Each path is a new rotation, seen through one point. The rows after it are directions, each followed by how far the rotation turns it, in deg/step (0 if it stays put).
Each turn is a multiple of 5 degrees from 10 to 175, or 0.
Each row of a path follows its step; steps can be skipped.
path 1
step 0: [-16.3   3.0  -2.5   5.1  37.6  39.5 -17.9  19.9 -11.1 -22.9 -31.2   1.0
   0.1  28.2  -1.5 -20.6  12.4  34.3  -2.4  34.1 -13.6   9.3  -2.4   6.3
 -15.7 -20.5   3.9 -14.9  33.0  32.9  -1.4  -2.5  -8.4  20.6 -31.7   4.3
  13.3  19.0 -15.1  35.5  -1.3 -13.3  -9.0   1.1 -65.7  28.2 -78.1  -9.2]
step 1: [ -3.8  -5.3 -54.1 -26.4  -8.7  61.8  -3.6 -25.5  11.5 -26.5   6.5  -4.0
  30.1 -20.1 -29.7  -3.0  18.5  -7.9  -7.3  13.6  27.6 -23.1 -40.0   3.5
  26.7 -50.1  26.7 -26.6  18.0  -4.9  51.5 -20.2  -0.8  19.2   6.0 -15.9
   4.8   2.2  -5.0  -3.0  15.6  -8.2   4.4  -6.9 -20.6  39.2  28.3 -21.8]
step 2: [  6.3  51.4 -10.2   3.8   0.9  24.5 -27.5 -27.7  12.1  -4.7  25.0  39.7
  -1.4  20.2   5.1   1.3  13.6 -31.1 -54.5  29.7 -15.4 -27.4  24.4 -29.4
 -31.8   8.4  23.3  16.0  -6.0  25.6  10.9 -17.1 -38.6  -5.6  -0.3 -36.3
  47.7 -12.5 -11.8  47.8   2.5 -26.9  14.2  19.8  14.0  27.7  -0.2  -5.1]
step 3: [ -6.6   8.3 -22.5 -39.8  19.8  34.0 -36.6  10.1 -20.2  14.8 -23.7  -7.3
  16.2  31.9   9.6 -14.0  23.0  50.1  24.2  15.3 -37.0  19.8   8.1  -0.2
  -7.4  -8.6   0.8  23.0  20.1  40.0  11.2 -40.4   7.1   2.5  -9.0 -32.7
  -4.8  -9.0 -15.1  22.9 -17.4   1.6 -38.5  51.6 -43.6  13.9 -19.7 -24.2]
step 4: [  3.4  23.1 -45.9  -4.8 -31.3  66.0  -1.7 -39.6  -4.8 -23.7 -31.2 -13.3
  10.6   6.7  -3.8 -21.6  14.0  10.7   7.7  38.7  17.6  -8.0 -20.7  12.9
  14.3 -45.4  21.2   8.3 -19.3 -14.4  55.3  22.9  12.6   5.1  -1.7  38.5
  26.7 -14.1  19.1  23.7  33.0   4.2   1.4  16.5 -12.3  21.1  -8.9  13.5]
step 5: [  6.8  19.1 -22.1   8.7 -10.4  12.1 -28.5  -6.4  -8.3 -43.0  -3.4  16.4
  11.6  -8.9  -3.3  -5.6  38.0   1.0 -49.0   2.0 -50.7 -14.4  -4.4  12.7
 -45.7   0.2  61.6  15.3  46.5  28.9   5.3 -19.7 -31.8 -24.8  10.1 -10.8
  51.2  12.0  -5.5  13.7   6.7  -2.1  36.3 -21.3   1.6  23.1  11.3   6.2]
step 6: [ 27.9  21.0  13.8 -21.9  -2.7  27.8 -27.6  11.4 -11.1  -8.9  -3.0   7.2
  31.0   8.5   2.2 -42.6  -7.7 -11.6  11.7  19.8 -47.4  -4.7   0.2  -7.1
  -8.0 -18.9 -18.1  37.3  -5.9  -2.3  44.7 -60.6   1.0   5.6   7.3 -32.6
  11.4   3.8 -17.9 -18.5 -19.7 -31.8 -41.3  36.1 -48.5  24.4   8.8 -25.0]
step 7: [ 36.3  18.0 -23.6 -18.7 -25.3  37.7  -6.1 -26.1 -33.0  -2.2 -36.6  29.2
   4.6  19.1  18.9 -21.4  21.3 -12.9 -13.5  42.9  42.9   4.9 -17.6  10.0
   6.7   0.0  55.4  38.8 -11.0 -20.2  19.5   5.2  10.3  -0.6 -42.2   2.3
  -7.4 -23.0   0.7  24.7  28.2   6.9   5.4  31.3 -20.6   5.0 -45.8  -5.2]
step 8: [  2.6  47.7  17.9   1.1   5.4  36.5 -16.3 -10.1  -8.8 -19.9 -42.5  -7.7
  11.1  11.3 -28.3  -1.6  52.8  36.3 -45.2  12.9   0.4  -8.0   3.5   8.4
 -31.3 -19.2  20.5  13.0  76.2   5.2  16.8  -4.5   2.0  10.9  14.2   4.9
  28.9  38.9  -9.6  -7.9 -12.8  31.9  12.6  -8.7   7.4  26.5   6.5  -9.8]
Directions:
[  8.7   1.8 -10.0   6.4   3.9 -15.5   4.8   0.2  -3.4   7.0  13.1   6.3
   3.1   5.0   9.5   1.0   2.2  -3.6  -3.6   5.5  -6.2   0.6  -7.4  -7.1
  -7.3  -1.0 -11.2   3.7  -7.5   3.7   4.0  -9.4   2.1 -16.2  -1.9  -9.4
  -1.3  12.3   1.4   1.7  -4.0  -8.5  -5.2   3.1   7.9   3.4   6.0  -8.6]	100
[  4.6  -3.5   5.4  -2.0  -6.7   0.8  -7.9  10.9  -0.9  -4.5   4.1 -18.5
   1.3 -11.9   7.5  -0.9   3.0  -2.6  16.6  11.6   5.6   4.5  -2.3  -9.0
   8.5   2.0  -6.9  -8.2  11.2   5.2   2.2 -13.4  -3.0   1.8   2.0  -2.5
   9.4   8.0   1.1  -2.5  -0.7   8.4  -8.6   2.5   0.7   0.7   0.9   0.0]	135
[ 18.8   0.2  -1.9  -5.4   1.0  -8.0   9.3  -1.5   5.0  -0.3 -10.9 -11.9
   4.6   7.8  -9.8   6.1  -4.7  -4.7   5.3   5.7   1.2  -4.1  15.8  11.1
   5.5  -5.3   9.7  -4.7  -6.1   8.3 -12.4  -3.1   2.5  -3.8   2.6   1.3
   5.8   3.5  -5.0   3.6   0.4  -4.5   2.5   0.9   1.1   9.2   1.8  -9.2]	0
[  9.9  -2.3   9.6   3.0 -19.2  -7.3   4.2   1.4  -9.7  -8.3  -8.5  -2.4
   5.4  -2.0   7.4 -15.2   4.7   1.1   1.8  -4.5  -7.4   2.8  -0.2   9.7
  -0.9   4.8   6.5  16.8  -1.5  -9.0   6.5   1.9   6.4 -10.0   3.0   2.7
   7.4   0.0  -1.7  -3.1  -7.0   0.3   1.2  -3.0  -3.8  -9.7   4.0   0.5]	35
[ 12.8  -3.2  -2.2   7.5   4.8   3.5  -0.9  -1.4   8.0  -7.9   7.2   3.9
  -7.2   5.9   4.6   4.3  -7.8   0.0  -5.1   1.0  -3.0  13.2   2.7 -16.8
   2.5  11.6  16.1   1.4   7.5   3.8  -2.8   7.9  -1.7 -11.5  -4.7   5.4
   5.7   6.6  -7.3   2.8  -1.2   6.4   4.7  -0.7  -3.0  -4.3 -12.4   5.6]	140
[ -9.0   6.4   9.2   5.3   3.9  -5.6   2.1 -14.2  -7.9  -2.7  -5.5   7.7
  -2.0  -3.3  -7.3  -6.3  11.5  -5.9  -3.5  -1.2  -6.5   0.7  -3.9  -8.9
   6.2  -3.6  -4.0   1.4   0.0  15.4 -18.7  -4.9  -5.4   0.8  -4.3   8.9
  15.0  -1.6  -0.1  -4.0  -6.6   6.4   1.1   3.8   4.6  -4.9   2.0  -5.1]	125
[ -3.3  -3.3  -6.2   8.5  13.2  -0.6   8.1   0.1  -1.7  12.8  -1.3 -14.8
  -0.2   4.5   1.3 -10.2  12.4   3.7  -5.4  17.8  -1.4   3.5  -7.7   5.3
   2.6   1.3   9.0  -7.1   0.2  -0.9   5.9   8.5   6.1   9.2  -0.3   5.5
   0.3   8.7   2.6  -3.0   2.1  -0.4   7.7   2.1  -2.9 -14.4   2.2  -4.2]	100
path 2
step 0: [-14.5 -24.0 -18.2 -29.9   2.8  -8.1  11.3 -13.1   7.8  10.5  -4.0   2.5
  15.2 -23.1  14.6 -13.4  -8.2  -8.0  -4.7  15.0  18.7 -65.3  46.6  33.0
  14.3 -23.7  -5.2  52.4 -34.7  -6.6 -49.8  18.9  10.5 -28.5  35.0  23.2
  -4.5 -21.0  20.0  32.2 -11.9  32.4  22.0   4.2  -5.4   6.7 -10.9  30.1]
step 1: [-13.7 -27.6 -26.7  -4.3 -26.0  11.9  47.7   0.0 -60.3   5.0 -30.7   8.8
  15.1 -13.3  28.0  13.5  15.3  11.2   0.1   2.5   5.9  42.9  15.6  -7.7
  12.6 -29.6  -9.6  17.7  17.2 -13.6  11.1 -46.5  12.5 -19.6 -12.6 -35.5
   1.8  42.1  -1.6 -17.7  11.8 -11.5  -2.2 -53.9  15.9  24.8  23.7  -0.5]
step 2: [-34.8  10.1 -19.2  28.9  11.7 -10.9  -1.8 -12.5  23.2  -2.5 -25.8 -26.2
  -1.4  20.0   6.5   1.7  12.4  33.4 -54.8  12.6  55.0 -22.6  -5.4 -25.7
  25.3   9.0 -30.9  17.4 -12.3  -1.9  16.9  28.2  26.8 -33.6  -2.5  32.4
  -1.9 -36.7  28.9   2.9   4.0  28.7 -10.9 -32.2 -43.1   3.4 -18.3  -9.4]
step 3: [  2.3 -51.6 -44.9  32.7  11.7   9.6  25.4  12.0 -29.5 -14.0   3.2 -31.8
 -19.1 -23.9  -1.0 -63.5  21.7  -1.7  10.5  15.1 -28.5  14.4  -4.3 -11.2
  15.8 -11.9  31.1  34.4  14.4  22.9 -25.6  12.4  14.3  -2.9 -16.3   7.1
  -4.8  38.7  -0.1 -55.1   8.7   7.3  14.1  21.9  -9.5  10.7   8.6   1.7]
step 4: [ -3.8  -6.0   5.4   1.4 -49.0  25.5 -26.2   6.0   1.2 -22.7  -5.2   5.2
   9.9  -6.4  13.2  32.9  25.6  -2.1  -7.8  -9.3  15.4   2.2  36.6 -40.6
   9.4 -57.1   5.7 -17.1 -25.4 -15.0 -10.3  28.0  17.4 -54.8   4.2  18.5
  14.7 -50.9  -5.1  -4.7  27.0  -3.6 -25.3  21.6 -47.4   3.7  16.5   6.3]
step 5: [ 12.4  35.9  -3.9  22.7  21.6 -18.2   4.6  20.3  10.4  -3.5  -8.9 -34.2
 -26.2  -4.8   5.8 -51.0  34.1   7.4  -9.5  27.2  19.4  14.6   1.7   0.4
   7.2 -32.4  13.8   8.4 -24.5 -14.1  36.2   2.6  21.1 -24.5  -4.7  -3.6
  28.1  40.0 -35.1 -35.0  -6.7 -58.0   5.3 -15.4  38.4  12.5 -18.8  11.2]
step 6: [-20.9 -31.7 -12.5   4.1  -2.6 -22.2  -5.8   1.9  -3.8  -6.3 -14.1 -50.0
  20.2 -20.1 -57.8  17.0  17.8  -1.9 -50.2  10.7 -24.5 -29.5  12.8 -13.3
 -14.8 -28.6  -9.3  -3.1  -1.4   5.9  -7.4  12.2  -9.3  11.1  35.4  30.1
  27.8 -16.7 -50.1  10.4  26.0  35.8 -43.7  26.7  -1.6 -19.7  -1.2  -2.8]
step 7: [ 12.1  -3.8   3.2 -32.4  -5.4  41.9  11.1  45.5  21.6 -17.1 -14.2  17.4
  -0.4   7.7 -11.8  11.2  -3.2   4.6  16.2  30.0  17.6  -5.5  42.6 -32.7
   1.0   9.3   4.4  43.4  20.8 -15.6 -14.3  -7.0   8.2   9.4   1.4  -6.3
  17.7   5.5 -36.5 -75.8 -26.7 -28.5  19.5  -2.6  32.5   2.1   7.5  31.6]
step 8: [-32.8  27.5  28.5 -18.4  27.8 -25.6  20.1 -21.9  10.1 -22.8 -50.2  -9.1
  15.2  23.2 -37.0   2.6  16.4 -37.4  24.0 -29.2 -17.6 -42.7   9.5 -38.7
  28.4 -29.2 -15.6  -4.7 -11.0   7.6  -5.5   4.3  22.0 -34.4  35.0 -10.9
  25.2   6.1  -7.7  33.8  10.4  15.4  -9.2 -22.5   4.7   9.8  18.6   5.9]
Directions:
[  5.2  -4.9  -2.1   2.8  -7.8   5.4  -4.8 -14.9  -5.6   4.3   6.4  -8.1
   1.5  -7.9  -6.9   1.8  -0.3  -2.3  -0.3  -8.4   6.3   0.4   6.7  -9.0
   2.2   6.3  -1.8  -6.5  12.9  -6.6   7.3  -5.9 -10.4  -2.1  -0.1  -7.9
  -8.1   0.7  -9.9   0.5  18.3   4.4  -8.3  -2.2  -3.8  -4.0  12.2   7.1]	145
[  2.8   6.5  -0.5   0.9   2.7   6.9  -7.4  -3.8  -8.4  16.7  -2.2   5.4
   1.7   6.9   5.6  -8.7   5.9   3.2  -8.5   8.5  -6.3   7.6  13.0   9.5
  -2.4   4.9   3.1  -3.5  -4.3  -4.8  -2.1 -12.8   6.2  -6.7  12.4  12.0
   4.3  -0.3   2.7   8.0   8.6  -3.2  -8.4   0.9  11.6  -0.3   2.7  -1.6]	80
[  0.3  11.2 -12.1   2.8  11.0  -4.2  -3.5  -8.3   1.4  -4.1  -5.7 -15.7
  -0.4  -2.1   0.9 -15.4  -5.9   1.8   6.5  -9.7   8.0 -14.0   1.4   4.7
   2.7   4.7   3.7  -2.8  -1.0   7.3   5.3   2.3   0.8   1.7  14.0   5.3
   2.9  10.9  -1.8   6.5   1.0   0.1  11.4   6.1  -3.3  -2.0   1.8  -8.3]	125
[ 22.0   4.0  -4.2   2.1  -4.7   2.1  -1.5   2.0  -9.3   0.4   0.1  -1.9
  -9.1  -2.7  -9.2  -2.5   4.5   5.3  -3.1  -2.6   0.1  -3.6   5.4  -1.8
 -10.5 -11.4   5.3   0.4 -10.3  -4.7  -4.8  12.9 -16.4  -1.0  -0.9  -4.6
  -4.3  -2.1   0.1   8.8  -6.9  -7.8  -2.2  -4.8   5.1 -10.2  -8.2  -6.9]	55
